The rows of A fall into 3 groups, and each row is roughly a mix of its group's hidden directions.
A (74 x 10):
[[  5   4  36  11  37 -14  10 -16  20  30]
 [  5   0  14 -30  35 -19 -16   9  39   8]
 [  9  -4 -29 -31   5 -17 -28  39  -1  -3]
 [  1  -4 -34 -34  11   5   4  43  -1  16]
 [-17 -11   1  19   1 -32 -35  28 -27   2]
 [ -8  -3 -31 -43  18  10  -1   9  33 -11]
 [ -3  15  26  -2 -15 -27  21 -27  38  -9]
 [ 16   4 -29  26 -33   8  -9 -10 -29 -25]
 [ -2 -18   4  10  -3 -31 -46  -7 -32  -5]
 [-18  -8 -38 -17 -28  19   7  22 -18 -21]
 [-37  -4  -4  16   6  15  48   5 -10  16]
 [ 27  13 -21 -23   7  41  10 -26  13  -7]
 [-18 -19   3   7  26 -27 -39  -4 -24 -19]
 [-16  -7  46  12   2 -27  18 -17  23  13]
 [-19 -28   4  28   9 -22 -34  12 -28   6]
 [ 24  16 -20   8 -41  11   1 -18 -21 -27]
 [ 16   0  37  36   6 -18 -30 -18  -4  11]
 [ -2 -20   6  16 -23  -7 -11 -16 -42  35]
 [-18   3  16  52 -10   3  20 -16 -22   7]
 [  0  -5  15  12 -12  13  23 -38 -17  41]
 [-18 -17 -17  13 -13   2  -5  48 -32   2]
 [  8  -4 -27 -18  -9 -15 -27  48  -3 -12]
 [ -9 -16  -6  20 -21 -16 -30  33 -31 -14]
 [  5  -9 -32 -39  12  -2  -4  31  -9  28]
 [ -2 -20 -34 -31 -16  25   1  23 -26   1]
 [  3  -2  -1  -1  13  22  50 -12 -16  32]
 [  1   2   4 -12 -10   0  29 -37  43 -15]
 [ 24  16   5 -33  21 -17 -10  -6  42  -8]
 [  9   9   1 -30  10  30  35 -15  33   5]
 [-26   8  -9  40 -31   6  18  -4 -21 -20]
 [ 15  14  13 -14  -4  19  38 -32  32   0]
 [ 22  23 -19 -23 -12  39  31  -1   8  -5]
 [-16  12 -15  33 -36  11  19  -9 -23 -23]
 [  5   8  -6  -9 -18 -18 -44   9  17 -38]
 [  8  -2 -29 -38  19 -16 -25  30   5  -3]
 [ -8  -9  18  44 -37   6   4  -2 -28   4]
 [-10   7  11   8   9  31  49 -21  10  19]
 [ -8  -6  51  11  14  -6  22  -9   8  30]
 [-32  -5  29  48   6 -16 -10   2   0   4]
 [-12   6  49  18  -1 -32   7  10  -5  22]
 [ 23   7   8  -3  -1  43  34 -29   5   9]
 [-15 -19   2  29 -17 -14 -27  21 -37 -11]
 [-30 -16   7  19  15  13  35   5 -18  33]
 [-13 -30  20  40   3  -1  -6   5 -35  18]
 [-21  -4  11  41  -2  12  33 -10 -26  20]
 [-13   1  37 -12  34 -23 -15  11  11  28]
 [ -2  -6  41  32  24 -16 -13 -11   4  26]
 [-16 -24 -17 -16  20  31  12  37  -9  17]
 [ -4  12  34  49   5 -18  -2 -23   4   3]
 [-42  -7  12   9  29  -2  31  11  15  21]
 [  2  -2   6 -12   0   3  25 -42  44 -11]
 [ -3 -22 -12 -13  11  23  20 -37  35 -10]
 [  1  -9 -22 -39  37 -19 -26   8  -3   8]
 [-21   0  22  27   7  24  38 -28  -5  10]
 [  3  12 -30 -36   3  29  16  34   5  -1]
 [  4   2 -23  20 -16 -11 -32  22 -40 -12]
 [ 15   7  13  -7   6   0   4 -54  33  -7]
 [ 23   9  -5 -15  -7 -28 -42   3  17 -29]
 [ -8  -3 -17 -25  41 -16 -23  20  11 -25]
 [ 15  14   5 -26  28 -14 -13 -32  33 -15]
 [-37 -22 -25 -17  -8   9  -8  39  -6 -10]
 [-10 -18 -27 -13   4  -8 -17  46 -27   9]
 [  7   0 -25  26 -25  -5 -22  16 -41 -15]
 [  5  15 -17   9 -40  -4 -20  -4  -4 -44]
 [ 30 -16  22   4   5  -8 -48  -3 -14  16]
 [ 18  13 -10 -11 -30  26  34  15  14  27]
 [ 11  28 -17   5 -28 -33 -25  -2  -3 -29]
 [-30   0  -4   4  40  10  13  23  13 -33]
 [ 15   1 -14 -52  23   3  11   8  26   8]
 [ 32  27   3 -20 -14   4   8 -16  43  -6]
 [ 21  23 -10  -6 -27  33  40   2  -3  -6]
 [-13  -2   6   9 -13   7  23  50 -28  17]
 [  2   4  -2 -16 -12  30  53   1  23   1]
 [ 17  17 -27  10 -41  -3   5 -18   0 -35]]

Here is one row of each group, with its name. Which group are the others in?
[ 26  12 -25   9 -30  34  20 -14 -16 -16] -> (114)
[ 17  -3  14  -8  29  11  33 -15  -3  42] -> (122)
[ 15  15  -8 -34  16  16  29 -15  30  23] -> (6)

[  6  -7  13  37 -23  -8 -40  -4 -26  -9] -> (122)
[ 34  10  -2  21 -33   3 -21 -23 -25 -16] -> (122)
[ 18  19 -26 -14 -24   9  14 -27  24 -30] -> (114)
[ 20   2  -3 -46  21 -11 -18   9  32  -3] -> (122)
[-30   2  19  26  24  -1  38  -6   8  22] -> (122)
[ 12  -6 -13 -12   5  52  34  -9   5   7] -> (114)
